128 stands for zero in the data rows.
Each row below has a hidden score, from 0 to 30, with 15 about the middle. What is it? The score is a weighted sum of the row's numbers plus the product of two more (or one squared), each taken from its middle value.
[089,105,170,126,058,135,127,159,157,131,075,125,144,108,130,115,133,130,
 131,126,126,124] 16
[103,169,112,151,150,112,126,168,107,190,219,116,148,096,153,120,143,122,
 134,131,126,131] 23
[145,080,128,141,136,109,122,126,109,102,152,131,133,142,134,127,124,128,
 127,128,128,125] 13
[121,115,140,129,113,071,072,172,149,135,071,107,154,109,114,109,130,134,
 142,138,131,126] 18
[097,128,203,124,089,080,169,096,201,131,110,194,122,108,148,139,146,124,
 130,124,131,128] 7
[188,165,142,058,117,203,039,134,215,153,178,168,150,139,115,119,133,129,
 124,124,132,126] 21
[168,177,075,163,063,080,150,133,100,142,125,156,166,131,114,141,134,115,
 130,132,122,128] 9
[120,108,110,111,134,107,100,169,097,060,155,172,126,130,147,149,138,136,
 131,125,126,120] 10
[116,173,100,182,159,125,129,140,084,163,112,211,184,130,112,143,125,128,
 134,129,129,129] 21
[125,115,100,094,154,074,127,129,161,127,096,146,137,104,124,111,119,119,
 125,125,126,127] 13
[171,135,174,131,139,088,153,074,123,064,157,095,142,122,132,128,127,126,
 130,127,128,129] 7
[174,181,078,148,046,080,131,100,089,108,093,133,109,146,136,118,139,130,
 120,131,129,128] 9
[125,113,100,095,156,076,127,128,162,131,098,146,125,102,120,113,113,118,
 124,124,126,124] 14
[105,092,090,114,125,178,175,088,125,156,132,101,120,145,125,138,123,134,
 130,133,131,129] 16
[171,181,121,148,120,150,197,183,073,165,070,117,094,100,120,146,124,125,
 124,127,132,134] 15
[097,177,106,204,204,192,104,127,173,045,071,115,101,163,112,118,154,114,
 134,128,126,130] 7
[120,108,128,124,119,099,074,180,106,091,108,106,175,150,150,125,109,119,
 124,126,131,134] 19
[138,109,074,138,145,131,157,129,114,114,160,173,111,109,113,122,131,128,
 128,130,129,130] 12
[141,079,128,154,122,101,081,141,122,129,129,126,118,124,126,132,125,133,
 127,128,127,127] 15
[096,141,197,135,122,098,177,072,170,128,152,179,108,135,148,140,122,119,
 123,129,130,133] 6
[087,175,117,166,175,163,124,160,179,086,154,072,103,113,167,110,133,144,
 117,134,130,123] 19
[129,111,081,130,162,132,146,119,125,115,158,169,097,101,112,118,114,124,
 127,128,131,128] 14
[108,124,148,210,107,179,129,127,132,175,122,113,130,130,120,125,118,126,
 125,129,125,127] 20
[149,082,084,112,121,148,124,083,145,132,149,096,128,136,127,141,129,134,
 131,131,131,131] 12
[142,082,140,160,122,095,087,133,132,134,129,134,132,129,131,136,122,128,
 126,126,127,136] 15
[142,080,134,158,125,101,079,143,123,132,123,122,125,124,127,132,126,131,
 127,127,128,127] 16
[092,118,160,165,088,169,118,123,121,161,118,104,124,129,120,125,125,128,
 126,130,130,126] 19
[116,162,109,134,113,063,160,210,104,214,207,148,139,154,104,131,135,117,
 135,129,130,130] 20
[143,083,145,166,117,093,080,131,131,140,122,128,115,126,121,135,130,131,
 127,127,128,126] 14
[125,118,101,095,154,071,126,125,169,139,081,126,148,120,140,118,120,119,
 124,122,128,128] 16
[187,146,193,063,183,191,136,184,112,163,090,131,110,117,129,134,122,127,
 127,125,133,129] 19
[119,160,107,129,107,054,168,223,112,195,189,154,146,166,094,139,135,121,
 134,129,130,131] 16
[137,115,142,196,122,099,099,146,160,175,112,136,119,110,115,131,138,134,
 133,128,127,130] 20
[074,171,133,112,160,141,067,051,023,170,140,141,136,103,146,122,136,134,
 123,132,123,129] 23
[182,182,106,116,083,158,110,138,145,168,110,169,102,140,160,129,113,123,
 135,132,124,127] 23
[148,088,094,100,167,131,146,121,122,152,107,109,109,126,133,147,135,133,
 127,131,131,126] 13
[089,090,117,085,077,162,179,153,140,090,113,156,148,107,137,120,131,125,
 131,125,127,125] 15
[088,093,119,089,075,167,172,147,132,097,117,150,140,112,133,121,137,125,
 129,123,125,125] 15
[160,104,207,152,157,087,161,099,122,107,151,127,104,140,131,124,130,131,
 129,128,131,125] 8
[157,091,146,130,116,155,087,143,134,148,134,134,117,133,125,129,136,126,
 126,125,129,123] 17
[107,094,091,136,126,193,166,090,113,149,147,109,100,145,121,132,126,132,
 127,130,128,128] 17
[119,114,143,146,116,094,063,149,124,151,083,093,139,116,108,113,117,131,
 138,135,129,123] 20
[149,082,128,125,139,139,121,146,096,120,127,114,127,128,121,132,137,128,
 126,127,128,128] 14
[078,164,137,094,126,105,115,151,136,109,134,103,102,163,106,144,121,135,
 124,128,131,125] 9
[150,085,161,149,132,108,122,127,107,113,136,117,129,134,129,124,135,129,
 128,127,133,126] 13
[125,118,100,095,160,074,127,131,165,131,088,133,140,114,132,116,118,117,
 123,124,125,128] 14
[144,082,126,144,129,105,114,118,115,109,152,142,118,141,137,133,116,124,
 126,131,128,128] 12
[123,114,097,095,151,085,129,127,152,120,114,156,123,096,113,109,108,120,
 126,127,128,129] 14
[127,118,084,118,171,104,146,095,159,167,104,113,146,128,123,121,120,120,
 123,124,128,125] 16
[135,109,075,139,153,131,155,128,120,118,162,174,101,107,113,120,127,124,
 127,131,127,130] 12
[124,114,097,098,154,092,131,120,144,120,121,158,122,095,110,108,117,120,
 125,130,127,127] 12
[168,174,135,167,122,118,229,139,075,111,132,106,173,131,113,111,134,135,
 135,125,121,135] 20
[172,174,131,153,120,128,215,151,065,119,100,092,137,111,108,125,131,137,
 129,125,129,128] 13
[125,118,101,095,156,073,127,125,165,135,089,135,150,111,128,115,128,119,
 122,125,127,128] 13
[084,171,126,133,167,140,083,086,067,158,165,112,142,109,158,112,133,124,
 128,130,129,132] 23
[130,114,139,189,127,112,080,149,147,160,097,109,135,113,114,122,121,132,
 135,131,129,128] 22
[158,177,132,169,155,148,231,184,069,132,105,104,170,110,103,124,138,135,
 128,119,124,133] 15
[068,168,142,080,138,116,082,070,033,178,151,138,151,105,144,126,132,135,
 122,132,124,130] 23
[087,101,150,123,063,161,131,157,124,116,106,120,152,121,131,120,119,125,
 128,125,126,130] 20
[105,090,091,116,129,180,173,085,120,157,133,102,121,147,131,140,124,132,
 130,131,132,126] 16
[089,094,124,100,075,173,163,142,120,099,128,142,128,121,126,125,133,124,
 126,125,126,128] 16
[124,119,097,100,166,081,131,107,167,158,085,105,137,134,135,127,124,121,
 126,123,126,122] 15
[123,113,092,106,154,104,133,118,136,122,133,158,103,097,104,108,118,124,
 125,128,131,130] 13
[143,082,143,163,120,099,076,149,118,129,127,118,120,132,125,129,129,129,
 128,131,131,127] 15
[068,168,144,073,127,104,088,086,035,197,187,106,132,107,150,117,145,129,
 126,130,126,128] 26
[090,102,131,133,082,188,140,131,102,118,137,119,119,132,121,123,123,122,
 123,129,125,129] 20
[065,162,150,040,093,069,133,169,123,155,181,083,086,150,110,137,129,133,
 126,127,129,123] 13
[188,179,104,094,066,164,057,088,194,125,164,150,137,144,132,114,119,132,
 132,125,123,133] 17
[184,163,136,080,117,162,081,124,146,119,113,105,102,101,142,143,125,118,
 130,129,123,125] 12
[124,118,098,098,161,080,130,111,165,161,083,107,148,133,137,125,128,121,
 125,125,125,127] 15
[090,124,185,148,086,123,131,107,169,173,097,137,113,110,121,129,138,131,
 128,127,126,129] 13
[088,103,144,130,079,171,129,148,115,119,116,117,135,129,128,123,131,126,
 127,127,126,126] 18
[099,176,109,182,189,163,097,109,109,106,090,173,172,123,116,143,113,133,
 131,124,132,126] 20
[097,093,096,094,107,174,185,093,135,142,126,113,121,138,132,136,125,134,
 133,132,129,129] 15
[098,143,203,116,121,087,196,078,165,094,161,184,147,147,159,128,124,117,
 126,135,133,132] 5
[105,091,090,114,131,177,174,085,127,157,132,103,126,147,135,137,128,134,
 132,130,129,127] 16
[091,120,168,164,088,158,118,120,131,166,107,106,125,123,111,123,123,128,
 128,127,129,125] 19
[084,171,127,133,171,142,081,084,063,154,158,119,144,108,152,115,144,127,
 128,133,123,133] 20
[138,115,072,131,161,109,164,102,152,167,117,124,138,126,126,121,125,122,
 125,127,128,130] 15
[097,114,143,178,098,187,120,127,111,151,131,104,131,135,119,125,110,125,
 125,124,127,127] 22
[154,092,185,158,138,090,136,110,124,117,145,128,125,137,134,125,120,129,
 127,129,128,125] 10
[090,101,130,133,086,186,141,130,102,125,140,119,122,131,118,121,117,125,
 124,129,125,130] 21
[125,106,092,129,145,134,119,142,097,076,178,177,119,119,129,136,142,131,
 131,127,127,126] 11
[146,082,135,141,137,114,124,131,104,097,151,123,137,140,122,124,129,128,
 128,128,127,126] 13
[066,161,148,048,091,077,140,176,155,108,113,132,138,136,113,140,123,139,
 124,132,123,132] 7
[107,163,112,137,136,090,155,219,159,168,224,102,140,132,111,144,121,125,
 137,121,128,129] 19
[121,112,135,125,108,084,070,185,128,114,080,100,171,129,130,109,123,123,
 133,137,136,133] 19
[073,170,134,114,159,144,087,080,100,082,051,159,125,156,099,142,118,126,
 134,118,130,123] 15
[094,125,199,131,090,090,159,096,194,145,111,181,118,109,140,138,141,129,
 126,124,133,128] 9
[121,110,119,112,116,095,085,189,111,061,122,141,160,147,164,141,141,121,
 123,122,127,130] 12
[123,108,106,144,137,139,098,163,081,070,164,147,129,145,143,142,134,125,
 125,124,124,128] 13
[128,119,085,120,174,100,146,095,164,177,091,094,165,145,136,132,127,128,
 127,127,123,126] 16
[149,085,081,118,114,144,132,080,134,125,141,090,127,138,134,142,133,132,
 129,133,133,125] 10
[121,110,102,109,142,114,117,144,105,073,163,185,106,105,122,129,138,133,
 134,131,128,129] 10
[090,100,161,121,055,138,130,166,154,118,073,130,165,109,137,119,139,126,
 135,125,130,129] 17
[093,093,099,074,103,158,200,109,161,132,097,130,144,124,134,131,132,133,
 136,129,130,128] 13
[130,121,081,122,171,102,148,095,168,181,090,091,152,147,142,133,128,127,
 128,127,124,129] 17
[126,118,099,095,156,073,127,124,167,139,086,123,161,118,134,119,126,120,
 123,121,125,121] 14
[087,170,124,131,167,129,098,120,095,157,183,090,137,115,151,116,137,121,
 133,128,128,129] 21
[095,093,098,080,103,157,197,105,157,140,105,122,149,132,141,133,133,137,
 136,133,130,125] 13
[088,099,159,119,054,146,130,167,142,115,085,129,164,115,127,117,133,127,
 132,127,130,130] 18
[175,154,153,109,147,119,159,158,069,119,065,104,100,117,143,127,132,132,
 128,127,128,131] 12
[097,137,203,120,113,083,187,083,182,106,146,193,115,133,155,137,121,120,
 126,129,126,130] 3
[147,083,113,120,153,120,144,121,099,101,144,113,122,133,124,126,129,137,
 132,128,128,125] 13
[070,169,138,096,140,129,087,076,081,110,064,172,150,130,110,144,124,134,
 130,126,131,126] 15
[156,094,162,135,132,140,106,145,117,144,118,125,113,128,125,130,114,127,
 126,128,127,130] 17
[140,115,144,199,121,093,109,143,156,181,112,146,118,112,119,134,131,134,
 131,129,128,128] 22
[152,083,106,120,123,159,099,115,134,136,155,127,133,139,132,129,122,126,
 126,126,129,132] 18
[150,083,118,120,132,151,115,144,108,136,130,127,129,130,131,134,127,127,
 126,129,130,126] 16
[123,114,093,101,161,093,135,113,151,146,110,135,118,109,112,111,121,120,
 120,126,126,132] 13
[098,140,187,170,122,126,153,071,163,167,143,157,091,128,129,141,156,128,
 122,126,128,128] 7
[101,171,113,158,160,127,116,147,099,181,191,131,176,090,158,123,143,131,
 130,129,122,128] 23
[144,082,159,168,120,088,083,132,133,138,122,123,126,132,127,128,124,128,
 128,129,128,133] 15
[065,162,150,044,087,073,141,176,151,111,125,124,126,138,109,142,108,140,
 123,132,122,132] 8
[152,087,151,137,134,131,116,143,099,124,124,113,127,126,126,132,140,128,
 125,129,131,130] 13
[183,143,192,084,163,165,136,132,142,127,145,131,135,133,125,122,124,126,
 127,129,127,125] 11
[170,154,144,122,156,121,172,196,072,166,081,150,138,127,120,128,144,127,
 126,130,130,129] 15
[078,174,130,138,178,167,064,042,055,109,065,169,152,140,107,143,118,131,
 128,123,130,122] 19
[179,180,081,133,037,089,108,052,105,050,086,049,073,096,171,138,107,134,
 137,118,125,127] 10
